Each path below is one point turned by a fixed rotation once a step. After each direction that follows a path, write how fast that rotation turns it, in degrees a step (0 if it stays still).
Each turn is a multiple of 5 degrees from 10 to 175, or 0.
Each row of a path follows its step; steps can be skipped.
path 1
step 0: [-34 -20 -40  19   1 -16 -36 -34  29  15   9 -29  29 -33  16  -7  50   4
 -24  -9 -21   8 -35 -16   8  20 -18  -7  16  -3 -17  -2 -25  20  32]
step 1: [  3  -8  -1  61  -4 -13  15 -28  15  25   8 -15   8  27 -22 -29  14  10
 -46   3 -17 -13  -7   4  23  19 -12   2  26   6   4  51 -22  48  21]
step 2: [-15 -38  -4  54  -9  18  17 -16  19  20  25  -9 -54   2   3  19  14  26
 -28 -25 -11   0 -20  10  45   7 -22  -1  -6  11   2  10 -44 -28   1]
step 3: [  0 -15  29  24  24  16   4  37 -12  39  44   7 -11  17 -33 -16  40  17
 -20  29   0  15 -29  -2  -3  30 -14   4 -24   4  20  13 -42 -25  25]
step 4: [-25  -6  31  17  13  10   7   3 -23   0  13  16  -1   6 -63 -24  18 -19
   3 -45 -44  21 -11  -4  41   3 -14  12 -49 -23  23  -1 -15 -23  -7]
step 5: [-49  -7  45 -12  16 -35 -41 -17  31  42  18 -18  26 -19 -20 -13   5   8
  17 -15 -15  16 -15   2  -2  34 -12  15 -34 -10  10 -20 -24 -23 -19]
step 6: [ -4 -26  14  11   5 -17   1 -28  -8  45   7 -10  64   5  12 -47  -6 -24
  -6  -9 -50 -11  12   5  22  37   4 -11   1 -43  14 -19 -14   5  21]
step 7: [-24 -33  61  23  -9 -11 -11 -29  13  24  -7 -49  -6   9  31 -30 -11   1
  17 -15 -31   5  -1  30  42 -15   1 -13  37  14   9  12  -9   1   9]
step 8: [ 13 -16  47  -3 -38  17  20  -4  14  39  32 -27  14   9  29   7 -22 -17
 -27  14 -12   2 -27  -3  17   4  -7  -7  12  11 -22   7 -35 -38  52]
step 9: [ -1 -13  19  -4  -4  19  30  31  -1 -14   1 -18   3   7   5 -38  20 -27
  11 -34  -9  47 -43  -4  10 -13 -17  -5  18   2  22  37 -36 -22  56]
step 10: [ -1  16  45 -13  10 -12  37  -2  48   3   9  -5   5  14 -42   4 -42 -18
  -1 -46   8  19 -38   2  -8  14 -31   4 -15   9  10  42 -21 -19   3]
[ -5  -7 -14 -10   6  -8   6  10  -7  -6  11   6   5   3  10  -8   7  -9
   0  21  -5   2  -1  -4  -1  14   1  -4  -1  -4  12   0   0   8  17] : 130
[ -6  15   9  -5  11  -3 -10 -13  -5  -4   5   5  13  11  14   6  15  -2
   1   0   2   0  16   1  10   0   2  -4   4  -8  -5   9   2 -15  -2] : 45
[ -2  -7  -1  -6 -11  -7 -12   1   8   5 -24  -4  11   1  -5   7   9   1
  -8   0  -6  -9   0   9   8  11   8  -6   1   6   9  -6  19  -2   6] : 55
[-21  -1  -2  -5 -11  -3  -1  -8  10  -1  12  -2 -13  -4   1  18 -14  -2
  10   7   6  -2   3   5   8  11  -9  11  -6   2  -3   0   6  -6   5] : 130
[ -7   4  17   7 -12  -2  -5  -1  -4 -11  -3  -4   9 -17  16  -8  -5  -9
  -3   5  -4  -7  -5  -2   0  -3  -5   2  16  -1 -13 -10   0  11   6] : 45
path 2
step 0: [ 30 -28  13  -2  18 -13   6 -24  28  12 -30  32 -15 -24 -13  43 -16  -4
   9  35 -27  61  -9  -1  31   8  11  20 -28   5  -5 -12  -1  31 -11]
step 1: [-10   5  16  45  22 -27 -34 -36  15  25  14 -29  -5  -1  25  12   9 -21
  17  -3 -33   3 -14 -66  34   4 -13  13   5  12 -34  -3   1   5  -4]
step 2: [  2  29  14  -4 -13   6  22  18  17 -12 -11   8 -33 -39  10  40  21   6
  -6   3 -44  -2 -28 -29   5 -24 -34  34 -20   3  -8  25  48 -22   2]
step 3: [  9   1  30  22  -7 -35 -11 -18   4  16 -42  31 -11 -50  -2  10  14  21
   3  28 -34  -8 -34   0  12  20  11 -29 -33  31   0  -6 -12  38  17]
step 4: [ -7  10  11   9  14   1 -30 -48  14  45  -3  -5 -33 -20  20  50   4 -28
  22  11 -19  32  19  -3 -10  22 -23  44  10  22  -2   6 -11   4  25]
step 5: [  4  35  31  -5  -5 -42 -15  37  44  -2  14  -3 -15 -12  32  29  -6 -18
 -13  12 -17  12   1 -53  26  -1  -1   8 -51 -12 -10  21   4  -6  12]
step 6: [  9  21  55  13 -24  10   4  -8 -13  15 -33  11   6 -66 -12   9  20  -8
  -1   2 -34   9   0 -28 -22  -4 -27  -8 -24   8 -47 -21   7  11 -11]
step 7: [ 15   2  -8  11 -15 -34  10 -14  18  14 -35 -18 -35 -28 -21  46 -11  21
  26  17  -1  13  -9 -22   7  -6 -12  45   0  18  -6  -5 -38  35  43]
step 8: [ 24  39   7   8   4 -31  -4 -18  -5  39  -4 -15 -24  17  30  40  42 -25
 -22 -14 -14  -4   0 -40   0  35  20  18 -39  21 -15  19  -6   3 -13]
step 9: [-11  37  54 -39 -16   2  14 -29  11  -9   4   8 -16 -45 -45  29 -13 -26
  -6  19 -18  -2  -6 -29  22   6   4   5 -23   3 -28  12  11 -22  17]
step 10: [ 10  16   5  28 -10 -31   7  18  19   2 -48  14   5 -41   3   2  -2 -42
  32  36  -7 -18  -9  -9   5  11  -5  26   2  27 -47  12 -30  38   4]
[  5   6  -3  12   6   0   1   3   7  21 -13  -1   2  -1   7 -27   5   4
  -4  -4  -4  -5   9  -4   3   9   2  -5   2  11  -9   3  -4 -13  -2] : 160
[  0   2  -7   0  -3   0  10 -16 -10  -1   2  -1 -14   0  -7   1  15   9
  -2 -16  -9 -17 -16   0   4  -1   9   1   2   6   7  14  -2  -2   6] : 65
[ -8  -3   8  -6  -9  -4   3   0   5 -13  11   9 -10  -3   5 -18   0 -15
   8 -10 -13  -2   5 -10   6  -9  -1   4   6 -12 -12   3  -5  -1  -9] : 90
[  2   6  13 -12  -8   2   7   0   9   1  -2  15   3   0  -6  -2   6   8
 -24  -1  -5  -7   3   3   0  -1   7  -5 -15  -7   5 -11  14  -5  -8] : 115
path 3
step 0: [ 12 -24 -27   2  20 -14   0  41  10   5  -8 -19 -27   4   9  -1  -4  16
  21  56  -7  43  24 -34  41  25  25  31   3  11 -19  36  13  23   4]
step 1: [  1 -10 -14   0 -25  44 -15  37 -36  -7 -28 -27  31 -26   1  40   4  52
  10  12   6  27  33   9   1  18  12 -20  41  -5   2   3  -2  33   1]
step 2: [  2 -22 -30   6  46   7  -4  10  -8 -20 -17  15   2  -8  31  32 -39  31
 -20  -3  10   7  16  32 -34  -8  40  10 -32 -33  -3 -34 -11  40  11]
step 3: [ -4  -7 -12  -6 -14   1  15  13 -38  12 -16 -26 -17  20  39  -5 -52  10
  -1  24  -3  12  -7  24  12   8  -3   1 -53 -12 -34  -2  30  11 -66]
step 4: [ 21 -34  -9   6   7 -11 -11 -14 -17 -15  -8 -25  32   6  14  15 -16  60
   3  32  15 -39 -32 -27  60  35  13   3   5 -22  -1  19  29   2  -9]
step 5: [ 18 -41 -12 -51  -1 -14  -6  29  -2 -37   1 -11 -21 -15   0  28  24   8
   1  -8   4  29   5  14  25  31  15   1  13 -47  42 -23  38  29  -7]
step 6: [-35 -11 -37   6 -25  44   9   3 -20 -50  -7  32 -15  -4  17 -12 -18  25
   2  -1  10  18   6   4  14 -41  46  11   8   2  26 -29  31  14 -32]
step 7: [ -4 -17 -12  14 -28   4   1  14  31   9  -9 -17 -21  -7  26 -20 -45  37
 -12  28  -6 -20 -41  38 -26  17  58 -27   0 -17   2 -13  24 -27  -3]
step 8: [-26 -31  22 -10 -20 -39  12 -26   6  -1 -37 -32 -61  10  21  12  -7  41
  18   2  54   0 -30 -12   1   8  -8   1   7 -21  -4   9  13  21  -6]
step 9: [-18  -2  22 -18 -36 -20 -40 -21 -31 -15  13 -28   6  24  31  17  -9   6
   3  11  30  -5  40  -6   9  15  31  38  24 -16  56 -22  22 -15  -2]
step 10: [  6 -28  35   3  -9  -2 -13  -5   6 -22   5  12   4 -37   5  10 -21  17
   6 -14  14  28 -15  47  29 -25  11  20  13   2   4 -76  33 -41   2]
[ -1  10  -1  13  -3  -8  -2   7 -15 -19 -16  -5  -6   0  -6  -8   3  -4
  11  -6  -6   3  -4   1  -2  11   5  13  -7   5   6   6 -12  -5 -10] : 130
[-11   4  -6   1  15  -1  -8   0   6  -6 -13   3  11  16   8  -4  -6   2
   1  -8  -2 -21   1   3   5  -8   0   8  16   8   2   7   5   9   4] : 155
[ -5   2   5   3   1  -2   8 -10  -4  14   7  -7  11  -3  16  -4 -11  -5
   7   0  13  -3 -10   8  -2  11 -10  10  -4  -6  11  -5 -16  12  -5] : 65
[  8  -5  13  -9  -1  -3  -2 -15  -5   2   3   3   4   2  -1   4  10   2
  21  10 -17   6   3  -2   6   5  -1  19   9  -5   3  10  11   3   6] : 80
[-13  -4   3   1   8   3   5  -2  -7   1  10  11 -11   4   2 -16 -11   8
  -1   7 -16  -1  -5   6   4  16  -4  -2  -3  16 -12 -11   4  -6   5] : 95
[ -4   0  -4 -11  -7 -12   0   5  -5   5   1  -7  -7  -1 -10   4   7   8
  -9  -2  13  -7   9 -13  15  22  -5   1  12   7   3   2  -8   6  10] : 90
path 4
step 0: [-20   2   1  -3 -12  -1  45  54 -28  40  31  33 -33  14  12   7 -15 -14
   1  -6  38 -12 -15 -10   8   3   0  -3  16  39 -40   1 -22  -6  41]
step 1: [ 31  20  56  -8  11  -8  25   8 -15  20   7  -6 -21  14  10   7  32  35
 -27 -11  -2  15  24 -33 -40 -25  10  34 -16  15  -7  25 -47 -12  28]
step 2: [ 16  -2  18 -15 -48  24  36  11  42  -1  17  -6  -8 -29 -14 -33  72 -17
  15 -36 -22   3  20 -20 -37  -7   1  -8   2 -13  10  -4   7  18  13]
step 3: [  4  18 -10  -3 -21 -11  27 -10   3  38  32   4  13  -3 -10  -6  -2 -25
   8 -42  26  44  52  -5  34 -11  -4 -57  12 -11 -37   3  21 -12  18]
step 4: [ 14   8  21   1 -14 -11 -10  -8 -41  60  36   4  35  39 -10   4   1   6
   0  -6  -5  40 -19   3 -46  -1  -9  18  24  33 -38  -5  26 -18   4]
step 5: [-33 -13  26 -36 -23  22  54  26  11   7  34  -4 -24  25  16  -5  -5  22
   4 -21  -2 -34 -47   4 -49 -10 -12  -6   2   8 -32  -8  -5 -17  25]
step 6: [-12  12  35 -41   9  -6  65 -37   3  -9  -7   3   1  14   8 -20  -3   0
 -26 -23 -23  15  38 -27   4 -38  17   9 -15 -22 -30  27 -21  10  34]
step 7: [  2 -15  11  11 -32   3  21 -17 -10  22  -6  38  26 -10 -47 -37  48 -27
 -20 -23 -37  14  23  -7 -17  37  -2  15  32 -12 -13  15  16  24  25]
step 8: [ -3   0  13  39 -20  20   9   0   9  37  39  29  -1  -6 -13  20 -16  12
 -12 -41  24  -3   8  19  -8  37 -36 -56   8 -13 -42  19  -3 -16  29]
step 9: [  4  38  51   6  30  16   2 -31   3  15  34  -5  36   6  22  22  -9  32
  -2 -16 -27  39 -25   4 -47 -35 -16  -5   0  -2 -38  13   1   9 -11]
step 10: [-38  -1  -1 -12   3  20  81   6   7 -11   2  16   5   8  17 -16  37 -16
  14 -17 -42  -5 -45  12 -17 -18  -7   3  28  -7 -30 -22  23  22 -13]
[ -4   1 -17  -3  -4 -10   7  10  10  -1  -8   5   0   1   1  -6  -5  20
  -3 -14   6  -4   1   5   2  -4  -3 -10  23   2   2   2 -12  -1  -4] : 140
[-10  12  -5  -9  -5   8  14 -13  -4  -6  -9 -13   5 -13  -1 -10   0 -10
  12  -1   1  -1   5 -12   4  -3   8  -3   4  -3  -5   2  -1  12 -17] : 95
[ 15  -7   9  -1  15 -11  -4  -9  -4  -7  -3  -9   9  -3  -6   6  -8   2
 -11  -4  -7  18   1  -7   2  -5  14  -2   9  13  -7  -2 -12  -1  -2] : 135
[  0 -23  -1   8 -10   8   9  -3  14 -11   6  -3 -14   3   1   9  -8 -11
  -2  -4  11  -4  -6 -10   5   5  -2 -12   1   7  -8  -9  -1   5   1] : 135
path 5
step 0: [-31   1 -10  -1   3   1 -36 -12 -27 -35  30   6  -4  41 -23  24  -1 -15
  -3  26 -11 -28 -27  58  31  31   6   2 -32  10 -32 -32 -23   2  35]
step 1: [  4 -24 -19 -31 -12  42   7  14  42 -24  27   8  36 -24   1   5   4  16
 -27  59  23  29   7  20  39  -5   9  27   9  -1  24 -32  11 -39 -16]
step 2: [-14 -61  17   7   0  -6 -36   4  13 -37 -14 -29  -1  18   4 -10  24  13
  -2  23 -14  -9  16  -6  27  14 -10 -31   3  34 -23  22  75  28  -2]
step 3: [-61 -21  -8   7  21 -41  35 -11   8  21  -3 -11  19  17  -3 -19  25  11
 -15  42   3   1  -5  19  -6  -8   8 -51  -3 -10 -36 -26 -28 -34 -42]
step 4: [-11   9 -22   9  44   3 -27   4   0 -21  41 -57 -24 -11  14  -7  -8  66
   0 -27  -2   3  -6  41  30 -13   1  30 -15 -25 -21 -24  17   0 -16]
step 5: [-30 -29  21   0  -1 -14 -16  -1 -28 -41  27 -35   5 -25 -42 -11 -37 -17
 -24  50  26  -6 -16  17  13  31 -43   6  -7  16  32   8 -31  -1  -5]
step 6: [ 17 -39 -22   9   7  23  12  15  -1  -3  10 -25  57  13  26 -21 -38  -6
  18  26 -30 -11  10  13  16  24  -1  14  47   1 -29   2  31 -61  -6]
step 7: [-22   2  53  -2 -18 -43 -24  10  18 -27   7  14   7  37  18  -1  -5  48
  -5  16  -9 -16  69  -6  20  16 -30 -10  -3 -18 -18   2   0   4 -43]
step 8: [-31  -9   0  53  20   8  17  -8  37 -38  32 -23  48   2 -22 -10  13 -18
 -10 -16  -6  15 -28   4 -12 -29 -31  -6   4 -40 -41  -5 -18  19 -32]
step 9: [ 21  -5 -21  -1   4 -31   8  34   2   4   3 -45  12 -46 -18  39 -34  54
   9  -5  44  -9  -1  23   2  44 -25 -14  28 -23 -19  -6   7  20  -9]
step 10: [  7 -22   8  14 -55 -10   7 -24  -8 -12  19 -21  -7  38 -10 -25 -50  -3
  45  14  13  -5  -9  45  27 -19 -28  10  23  36 -23  21 -40   8  -6]
[ -7  -6  -9   6 -10   1  -4   3  -6  -6  13  -5   1 -18   7  20   3  -7
   8  -4  10   9  -2   1  -8  10   4  15 -12   3  -2  -9  -7   4  -1] : 85
[ 10  10  -3  -4   4   1  11  -6  -8   6   3  14 -15 -12   7  -2   5  -5
  -7  -7  -7  -4   4 -22 -14  -5  -1   4   0  13   0   0  -3   3  12] : 0
[  1  10  12   1   9  -1 -16   1   1  -8  16  19  -7  -2   0  -6   3  -2
  -8  -4   3  13  -1   5   8 -11   5   3   1 -17  -7 -10  -7  -3   2] : 100
[ -9 -10  11   8   4  -2  -9   4   7  -4  -5   0   0  -4  -4  -7  -1  -9
  -4   0   3 -15 -11 -12   7  -7   8  11 -10   7  -5  21 -10  12  -2] : 130
[-16   1   4 -12   0   2  -5   6   8   8   3   1   3  13  -2  -3  -1   4
 -10 -15  -7  -7   1  11 -26  -2   1  10  -5   6  -5  -8   0   3  -7] : 90
path 6
step 0: [-16 -16 -24 -36  55 -36 -23   4 -35  17 -25  12   4  17  -3  -7  33 -43
 -19  25 -24  34   9   3  33 -40  -1 -26  22 -19 -22  -6  10   0  25]
step 1: [ -6 -36 -14 -26  43  20   3  32  13   0  -7  30  16  -4  12 -11 -30 -38
   4 -12   7 -17  33   2  37 -40 -44  26  60 -16 -17   1 -21 -12  -4]
step 2: [-17 -18 -12 -33 -39  38 -40  24 -30 -46  -5  -2  37  -2  -3 -19  -1 -16
  11  13  19 -16  64  34  -3   4 -12   5  26 -27  -7  20   8 -22  29]
step 3: [-27   4   8 -13  -5   4 -11 -18 -32 -39  -5  -2  38 -63  15  16  30 -38
  12  36  -5 -63 -14  18   4 -29  -5 -20  24   5  12 -19  26 -18   7]
step 4: [-16 -10  27  31  27   5 -40 -13  -1 -18  31   2  23 -67  41 -18 -17 -18
 -27 -29  31 -37 -11  35   3   9  -1   6   7 -14  32  -1 -27  25  -3]
step 5: [-16   9  31 -11  -7  52 -35 -26   8  16  28 -23  12 -20  29 -13  -7  46
   7  -3 -12 -11   5  68 -11 -23  58   4 -17   0 -12  -7  -8  11  16]
step 6: [-44  22  10  11  24  24  15 -16  15  15 -27  -8 -29 -34 -13 -13  44   3
   1  13 -11 -24  17  25 -44   3  36  12  -1  15 -13 -37  10  60 -26]
step 7: [-10  15  21  13  24  -9 -23   5  34  -9 -38  -3  20  15   7 -11  21 -15
 -40  17  11  48 -21  11 -11  -2  19  48 -11  18  -5 -46 -48  49   5]
step 8: [  8  27  14 -18   2   2 -12  30  17  10  -2   3 -39   4  14  -5 -20   6
   4  62 -43  63  -1  26   5 -28   8  42  21 -41   1 -22 -15  11 -26]
step 9: [-21  20   3 -25  24 -11  34  34  -9 -33 -16  43 -17   3  -3  -3 -15 -12
   3  36 -19   8  76 -22 -14 -19  -1  16 -46 -27   1 -26 -22   3 -16]
step 10: [-17  15  18   1   1  -8  35   3   2 -49 -26  -3  57 -11  13 -15   2  28
  12  40  11  34  29 -13  23  -3 -58  41  -6  16  19   1 -14 -33 -10]
[  8   4   5  13   3   6  12  13   5  -5   3  13 -12 -14   3 -11  11   4
  -6  -2  -5   2   4  -1  -4  14   0  -2  21  -7   1  10   9   3   3] : 155
[  4   2  -6   3  -9  -9 -14  -7  -1   0   2   0   9   0  11  -1  14  16
   9   4   0  23   5   9   0  -1   4   6   4   4   0   9   5  -9  17] : 135
[ 11  13   8  -1  -4   7  13   1   8  -8  10  -3   5   8   8   0   4  -4
  -1   2 -10  -8  -4  -8   7 -21   5   0   6  16  -6  -1  -7  -1  15] : 160
[ -7  12   1  15  -5  -1  -5  -4  -4  14  -6   6  -3   4  -6  -2  -1   6
  -7   0  -6  10  -1  -5 -16  -6   1 -12  10   1 -11  -8 -23  -4  -7] : 40
[12  7 14 -8 11 -2 -5  4 -1 19 -8  2 -7  6  0  8 -3 -3  0 13 -3  9 12 -6
  7 14  4  7 -1 13 -2 -3  1 14  2] : 40
[  8   1  -8   1  -4   0   0   8   2  -3 -17  15  -8   6 -12  -7   4 -12
  -1  -6 -10  10  -3  13   6 -16 -11  11 -10  -2 -10   3   3   5  -3] : 45
[  8   0 -16  -5  -1   4  14  -9 -11  12 -11  -2   2   8  14  10  -4   2
 -17  -1   4  -3  -2  -4  -3   0 -12  -6   4  -7  -4  18   4   2   8] : 20
path 7
step 0: [ -8  28 -20 -15 -30 -41 -25  15  -2 -36  37 -18 -13  18  20  -9  24  -5
 -12   8  19  27  33  53 -43  -3  13   1 -13  12 -34 -24   6 -34  -3]
step 1: [-14  18   0  20 -28   4  13  12 -49  -8 -34  31 -13  28  -2  25  12 -28
 -16 -15   5 -32   3  15 -27  -5 -17  42  13  -8 -29 -64   9 -13  25]
step 2: [-80  -9 -37 -15 -31  13 -21  12 -14 -20  -2  -8  21  14  30   6 -42 -28
   9   5 -37   1   8 -14 -24  -8 -26  20  -6  13   6  -5  31  21  -2]
step 3: [-19   4 -46 -39   7 -22 -14  -9  -3   7  -4 -33 -13 -17  13   3 -12   2
 -31 -20 -18 -19   5 -13  -3  40  -3  -5 -14  25 -55 -46  -2 -28 -48]
step 4: [-19  17  -9 -17 -23  -4  37 -29  -8  20  -9  32 -29 -15  -5  29  -4 -37
 -18  37  16  21   6   7   3  26 -18   1   2  46  21 -57 -27  16 -13]
step 5: [-20  14 -31   4 -21 -49  17 -23 -10 -10  57   4  -1  -4  33   9  32  -8
  44   1  -2   5  17   3 -33 -16 -15  35 -19  43 -13   7  -2  30 -13]
step 6: [ 11 -11 -16  56  -5  -3  -5 -11 -14  36  26  -2  -9  11 -15 -15 -16   5
  16 -35   6 -35  -2 -18 -11  25 -23  36  17  27 -36 -63  19   9  -3]
step 7: [-34  22 -10  20 -15   5  13   7   3  21  14   1 -22 -16   1 -32 -51 -21
   4  26 -41   8 -24  20 -12  20 -32 -26  13  52  13  -2  45  15  16]
step 8: [  5  34  -2  14  -2 -43  -6  -6 -15  29  17 -31 -26 -49  13   7  14  -2
 -26  -7 -54 -30  27   5 -51  11   7 -31  -3  13 -20  12  -8   4 -23]
step 9: [ -5  -3  19  16 -20   2  10  -2  13  40  29 -12 -20   9  -6  15  -2  -4
 -29  -7  14 -15  41   1 -49   2  -7  -3  18  23  60 -59 -31 -17  25]
step 10: [-19   3 -18  -1 -24 -31  20  14   2 -13  33 -20 -19  31   2   1  39  18
   0  -7 -39  22 -24  11 -36 -25 -42  16 -10  36  26   0  36 -34  32]
[ 12   1   0  -2   1 -12  20   3  -6  -4   1  -5   9  -2   4   3   4   0
  -2 -23  -6  -8  -7   7  -1   1   0  -2 -12   4 -15  10   2 -14 -10] : 145
[  4  -9  -6   8   4   4 -16   6   6   4  11  -3  12  10   7  -2  -6   2
   1 -10   4  -2  28  -3  -1  -2   0  -6  -3   5  -2   2  -9   0 -17] : 120
[ -1   6  -1  -6  -2 -12  -7  -2  -1   6 -11 -19  -3   4  11 -20  11  11
   0  10   3   7  -1  -9  -9 -11  -5   3  -3   1 -15  10  -1   5  -1] : 140
[-15   4  -7  14 -13   4   1 -17   5 -18   6  -3  -8  -3  -2   4   4   7
  -7  -5  -1   7   4  -2   3   7  -7  -1  10  -6  -1  22   0  -3  -5] : 135
[  5  11 -12   5   8  11   0  -1  -4  -8  -3 -15   9  -1  -6  -2 -17   0
 -10  14 -13  -9  -4 -12   8   9   2 -10 -12   5  -4   2   3   3   4] : 80
